A single turn carries every row of the set below to another of its rows. Some are shown first; where does it send the rows asked next?
F: [ -8 -16  -9 -11 -12  -6 -15 -17 -57  28  -7   9  -9 -13  11  -6   0   2
  12  33  10  10 -12   1  -5   1  -1   2   8  22  -3   8  11   3  13 -14
 -42  10   3  15  -1]
E: [ -4 -16   9  -6 -19  16  -4  19 -26   8 -36  21  -3 -11  23  -9   5  -6
   3 -22 -21  17   2 -11 -10  -7  -6  -9  -3   5  -1   5  -7   1  25 -28
 -17 -18  -6  18 -22]
Y: [-19 -16  15 -19 -17  -2  -3 -13 -13   6 -27  -7   0 -11  25  -9   3  30
   6 -25  -9  14 -19 -12 -13  -4  -1  19  16   4   1  11   3  22   3 -15
 -20  11  -5   7 -30]
C: [  5 -16  -8  -5 -20  -2 -17 -13 -43  32 -11  15  -8 -12   8 -17  -8  -6
  12  28   5  12  -8   8  -3   7  -2   0   1  16  -6   5  16  -5  11 -18
 -43  15   6  11   6]
B: [  7  -7  -5   1  -2  -8  -9 -15 -54  -4 -22   2  -8  -3   0 -27   4 -11
   9 -19   9   8  -8   2 -22  -5  23   3  13  43 -11 -19   6  -1  14 -18
   0  24   9  13  15]
Q: [-14 -21   6  -9  11  -1  -4  10 -12  20 -28  -7 -10  -6  11 -15  -3   5
  10  49   5  18 -16  -8 -22  -6  19 -23  13   9  -3 -30  11  15   6 -20
 -11  13  -4  19  -6]
N: [ -4 -12   7 -11 -18  10  -9  20 -25   4 -32  14 -18  -4  22 -20  17 -13
   8 -26 -17  23   0  -7 -15  -5 -12   7   2   3  -6  -6  -7  -2  27 -28
 -11 -26  -3  17 -10]
W: [  1 -20  -9  -7 -11  24  -2  -9 -17 -14 -37   3   5 -15  14   1  -9  -5
  18   6  -4   6  -7   2 -11  -3 -11   4  11  20  -7 -37   1  21 -29 -16
  15   3   3   8 -24]
P: [-12 -18   4 -12  10  -4  -7  12  -7  17 -27 -11 -17  -2  10 -24   1  -1
  12  47   6  22 -17  -3 -24  -3  15 -14  13   5  -6 -35  11   9   6 -20
  -7   8   0  19   1]
J: [ -3 -18   5  -7   7   1  -9  14  -3  19 -30  -2 -11  -5   9 -23  -6   1
  10  47   2  20 -13  -2 -22   0  17 -22   8   4  -5 -29  11   7   5 -23
 -11  16   0  18   0]
S: [ 11  -9  -4   6  -4  -4  -8 -15 -51   0 -26   9  -1  -7   0 -24  -4  -7
   7 -19   6   6  -5   1 -19  -3  28  -6   8  44  -9 -14   5  -1  14 -19
  -6  29   8  13   9]
Z: [  2  -9  -3   2   1  -6  -5 -18 -62  -3 -23   4  -2  -8   1 -18   1  -5
   7 -15  10   3  -8  -2 -21  -8  26  -3  14  45  -9 -14   4   3  15 -17
  -4  25   5  14   5]
T: [  3 -18  -9  -8 -11  22  -3  -9 -15 -16 -36   2   2 -11  15  -3  -7  -7
  20   5  -4  10  -8   4 -14  -1 -14   8   9  19  -7 -39   1  18 -28 -16
  17   0   4   9 -20]
X: [ -1 -17  -9 -10  -9  22  -2  -8 -20 -15 -34   1   3 -13  15   1  -5  -6
  21   7  -3   9  -8   1 -12  -4 -13   7  12  20  -6 -38   0  21 -28 -15
  17   0   4   9 -22]
D: [ -3 -13  14 -12 -28   2  -9  -5   5   9 -31   2   4 -10  25 -22  -5  19
   6 -30 -14  18 -13  -1 -12   5  -4  17   6  -1  -3   8   6  12  -1 -21
 -21  20  -1   5 -19]
U: [-17 -15   8 -14 -10   9  -3  15 -41   3 -32  10 -14  -9  24  -5  19  -4
   6 -20 -14  18  -4 -17 -15 -12  -7   0   7   7  -2   1 -10   6  27 -24
 -13 -27 -10  19 -23]
K: [ -4 -13 -11 -14 -16  -8 -22 -14 -49  27  -4   5 -20  -5   7 -19   5  -7
  17  29  12  16 -11   8  -8   5  -6  15   8  18  -8  -1  12  -3  11 -14
 -37   5   6  12  11]
H: [-12 -10  12 -23 -22  -5 -10  -6  -5   3 -24 -12 -11  -2  24 -23  12  18
  12 -30  -6  22 -18  -2 -18   0 -10  33  18  -1  -5   1   4  15   1 -18
 -15   7   1   6 -13]

Q goes to J
N goes to U
And these:
K goes to F
B goes to Z
Y goes to D

A single turn carries every row of the set below to another of its rows. Some are shown first; where does it send the rows asked next?
tagu: [ 13  -7  30   3  13   1  22  17  11   5  14 -18  -8   2  -1 -29   3  -3
  11]
Beba: [ 15  18  -5  -6  -5 -22   6  -6   2   5  38   6 -15 -22   3   0  -3  10
  11]
goki: [ 20  -8  26   4  14  -1  17   6  -2   7  19 -29 -11   4  -7 -20   5  -8
  -4]
buvoz: [  3  -8   6  19 -45   0   4  -4  20   6  19  12 -11   2  -9  -7  -9   5
 -13]
Tomo: [  3   7 -13  12 -24 -28   6  -4  23  -5  30 -20   0 -18   4  -8   5   7
  11]
Far: [  7   0  -7  34 -35   3   4  -1  19   2  11 -12 -14   9 -12  -8  -2  -4
 -16]
feked: [ -2   9 -14  -2 -24 -25  12   5  21   9  30   2   7 -15   3 -19 -11 -10
  10]
med: [ 17 -11  22  -2   6 -12  20   6  -2   9  27 -34  -6  -3  -2 -22   4  -4
   7]
Dod: [  9 -10  26   1   3  -5  26  19  11   8  16 -22  -6   1   1 -31   3  -1
  16]
daf: [ -5  14 -11  -6 -20  -7   6   7  15   0  41   4   0 -30  -5  -2  10   2
  11]
vef: [ 16 -15  22   5  -5  -4  22   8  -4  13  21 -34 -11   7  -7 -24   0  -7
  -1]
bab: [  5  21   0   9   4  19  -3   5  15  -7  25  15  -9 -17 -13   3  12  -6
 -12]
Kegap: [  5  -9  25   3   3  -3  20  18  20   1  27 -28  -7   5  -9 -27   2   7
  18]
gasif: [  5   6  -6  19 -24   8   8   6  18  11  10  10  -7   8 -11 -16 -16 -20
 -18]
gizer: [ 15  18   0  23  13  -3  -7  -8  26 -16  15  -5  -7  -9  -3   1  12  -1
 -10]
gedob: [ 10 -12  27   6   1   2  25  18  10  10  12 -20 -10   7  -2 -32   0  -4
   9]
nivuz: [  8  -6  29   7  13   4  17  18  22  -1  21 -25 -10   9 -11 -23   3   5
  12]
zutuv: [  8  27   7  16   8   1   4 -15  10 -18  31  11  -8  -9  -5   0  12  -8
 -12]
bupa: [ -5   4  -8  12 -40  17   7  11  11   9  26   7 -13  -7 -18  -5   1  -5
 -10]
donib: [ -4  16  -8   5 -29 -22  16 -11   8  -6  45  -1  -1 -17   1  -8   8   1
   7]
Bivu: [ 22  19   4  12   3   8   0  -6  -1   5  19  16 -27  -3  -9   4  -4   0
 -14]
Palab: [ 12   6  -8   9 -37  -5  12  -1  -4  19  27   4 -25  -1  -8  -4 -14   4
  -4]
kif: [  0  11   0  24 -39   8  14  -7   4   0  27   5 -14   8 -14  -8   0  -8
 -19]
metu: [ 11  22   0   6  18  -5  -1  -1  24  -5  19  14   2 -13  -1  -9  -3 -16
  -6]
sono: [  3   1   3   1 -22 -27   3  -9  24  -4  35   7   1 -23   5  -5   1  13
  10]
Nos: [ 14   8  16  17   3   2  -6 -12  25 -11  17  21  -8  -8  -4   2   4   4
 -15]
mifa: [  6 -11  26   9  -1   5  20  20  20   4  21 -26 -11  12 -14 -28   0   4
  10]

Beba goes to Palab
Tomo goes to Far
And these:
tagu goes to Dod
Kegap goes to mifa
zutuv goes to donib
Nos goes to sono
bupa goes to bab
metu goes to feked
goki goes to med

A single turn carries every row of the set below to another of its rows. Some are shown first; where does it send the rows asked next?
pofo: [  2  -6  18  21   3 -11   2  10 -10   5  10   5 -20 -15   8  -8   7  15
  10   3  21 -19 -19]
nezol: [ 17   0  -4 -22  -4 -20  -5  22  -8  11   3 -13 -15  12 -31 -11 -19   7
   6  20   2 -11   8]
Kilu: [  0   4  15 -12  37  11   5   3  -1   9 -19  -3   1  -6   2  -4  21 -10
  -9  17  -5  -2 -13]
Keki: [  5  -7  18  19   4 -10   6  11  -9   7  10   6 -16 -16   8  -7   9  13
  11   5  24 -17 -19]
putun: [ -3   3  10 -16  39   6   5   8  -6   6 -17  -4  -6  -4  -4 -12  20  -3
 -15  19  -4  -3 -16]
Gid: [-28  -3   8   9   9   7   4   6 -10  14  -7  -2  -9  -3  11  19  10   6
   8  12 -14 -13 -18]
Foze: [ 34   7   8 -20 -18   3 -12   8  -4  14   7  -2   9  -3 -10   0  -8  -9
   0  13   7  -1  25]
bozat: [-10   8  12  -6  34   4  -4   0   0   7 -22  -1  -8   5  -5  -5  21 -12
  -2  13 -12  -6 -20]
risud: [ 19   7  12 -11 -14  -4  -8   3   6  23   0  -5   0  11 -17   9 -20 -16
  29  13  -4 -14   5]
gat: [ 27   6  16 -23 -10   0   4  10   2  22   4  -5  10  -5  -9   6 -20 -10
  16  18  10  -8  13]
rapu: [  5  -8  17  18   4 -10   4  11 -10   5   8   6 -19 -16   7  -9   8  14
   9   5  23 -17 -16]
Vidok: [ 20   8  -3  -6 -20  -9 -29   1  -1  13  -1   1  -9  18 -19   1  -5 -11
  10   6  -9 -10  15]
zet: [ 26   0   7 -28  -3  -9   5  21  -8  15   6 -11   0  -4 -19  -6 -19   5
   4  21  14  -7  16]
sarof: [  2   8   1   4  20  -2  12  -1  -2  18  -6   9  26  11   3   7  -7  -4
 -14 -14  14   2  -9]
paba: [ 27  10   6  -9 -20   1 -20  -1   2  15   2   0   1   8 -10   6  -7 -16
  12   7  -1  -7  20]
mas: [ 28   2  -3 -20 -13  -6 -14  15  -8   8   7  -6  -2   4 -19  -9  -8   2
 -10  16   6  -6  25]
dom: [ 11   4   0 -11  -9 -18 -11  11   0  17   1  -7 -16  20 -30   0 -17  -5
  25  16  -9 -16   1]
gel: [  5  -3  -7  -8  -4 -17 -16   4  -5   9   0  -6 -23  20 -29  -9 -15  11
  -9  18   0   0  12]
fodon: [  1  -7  18  21   3  -9   2   8  -9   8   8   7 -17 -12   8  -8   6  12
  14   3  20 -19 -17]
nekad: [ -7   4   9  -9  38   3   2   5  -4   5 -20  -4 -11   3 -10 -11  22  -6
 -10  18 -10  -5 -18]
lopib: [ -3   3  16  -7  33  10   0  -1   1  12 -20  -1   0  -2   4   0  21 -14
  -2  15  -8  -3 -17]
Relo: [ 22   5  -6 -13 -14 -14 -24  11 -11   6   6  -4 -12  15 -26  -8  -7   1
  -1  12  -4  -7  16]
vizom: [-29  -4   3   5  13  -2  -1   9 -14   8  -6  -4 -19   0   2  10  10  15
  -1  14 -13 -13 -18]
Vapug: [  1   0   2   1 -12  -7 -23  -8   5  16  -5  -2 -19  26 -19   6 -14  -5
  13  12 -12  -3   7]
Gavu: [ 18  -5   0 -23   0  -6  -2   8  -8  11   3 -11  -7   2 -15  -8 -15  12
 -21  22  15   6  22]
mebo: [ -3   4 -10   5  24 -14   9   7 -10  11  -6   6  10  18 -10  -6  -5  12
 -25 -13  13   1 -10]
zoga: [-17  -6  13  -7  14  10  15  15 -16  10   0  -7  -2 -19  14  11   9  15
 -11  16   1  -6 -10]
Sot: [ 14   5  13  -6 -12   6 -14 -16   9  23  -3  -1   4  10  -4  15 -16 -14
  13  12   0   4  14]
buf: [  5   5  -5   2  25  -6  13   6  -6  14  -6   6  22   9  -1  -1  -7   5
 -23 -10  19   3  -8]
posom: [-25  -9   3  -2  16   1   9  20 -21   7  -2  -8 -14  -9   2   7   9  23
 -13  17  -2 -10 -12]
kekob: [ -4  10   1  13  16  -5   4  -4   2  18  -9  11  18  19  -1   9  -6  -6
  -7 -17   5  -2 -15]
Buvik: [  5  -6  19  23   2 -10   1   9  -8   7   8   7 -16 -16  10  -7   5   8
  13   2  20 -18 -20]
fazit: [ -7   8 -10   9  20 -16   2   2  -4  16  -7  10   8  26 -11   0  -5   4
 -12 -15   5  -1 -15]
tude: [ 23   0  12 -18  -7   8   0  -3   0  18   3  -6   9  -5   2   7 -18  -6
  -8  19  15   9  25]
Gipal: [-19  -4  16   0  11  14   9   7  -9  13  -4  -2   1 -16  19  21   9   6
   2  14  -3 -10 -11]

Vidok goes to Relo
posom goes to zoga
And these:
sarof goes to kekob
gat goes to risud
Gavu goes to tude
putun goes to Kilu

A single turn carries every row of the set below to another of its rows. Some are shown first; where does it send the rows asked next?
tav: [  7  25 -23  -2  14  -9  14 -31  -1 -20   5   7]
rumap: [ 13  -6 -22   0   8  20  -1  -2  13 -15  -4 -12]
sol: [  1  12 -12 -15 -11 -17  14  -3  -3  16   6  25]
bita: [  3   2 -12 -13 -20   5  -9   4   1   5   4  18]
vosu: [  5  -1 -18  -5 -27   0   5   5  -8   1   9  20]
dad: [  4  14 -20  -5   5  10  -4 -18  19 -26  10 -12]
Zape: [ -4  19 -12   0  12   0  16   1  22 -11   3 -24]
tuve: [ -2   2  -8 -18 -19  -1  -1   9  13  11  10   7]
suri: [  2   4 -15  -8 -22 -14  23   4  -2  11  14  14]
vur: [  5   4 -17  -4 -23  -9  17   1 -11   6   9  23]
bako: [  8   8 -19  -3  19 -12  37 -10  12   4   1 -10]
Tene: [  9  18 -24  -1   9   7  -3 -26   2 -29   3   4]
butav: [ -3   8  -8 -19 -14 -15  14   4  11  18  11  10]
Sig: [  0  -2 -13  -9 -26  -7  17   9   6   9  16   6]
sefar: [  5   8 -15 -12 -15  -5   1  -3  -9   8   1  29]
Pide: [ 16  10 -26   3  21  -7  28 -18  -7  -4  -8  10]
gop: [  6  -2 -17  -5  12   4  19   0  24  -3   3 -23]
mase: [  6  29 -20   8  19  -7  20 -15  -8 -14  -8   7]
Pevo: [ 19   1 -27   5  13  13   5 -12  -7 -16 -12   9]
mebek: [  7  21 -21   9  12  11   0  -9  -6 -24 -11   4]
Muv: [  1  25 -19  -6  15 -15  24 -26  14 -13  11  -7]
Tirob: [ -1  18 -16  -8   9  -3  12 -18  25 -17  15 -19]
keti: [  2  15 -16   4   7  16  -3   1  13 -23  -3 -15]
vuf: [ -2  28 -15   1  19 -14  31  -8  10  -6   0 -10]
Saz: [  2  -4 -15  -8 -28   1   6   9   3   3  13  10]

mase goes to keti
sol goes to bita
Tene goes to Tirob
And these:
suri goes to vosu
bako goes to Pevo

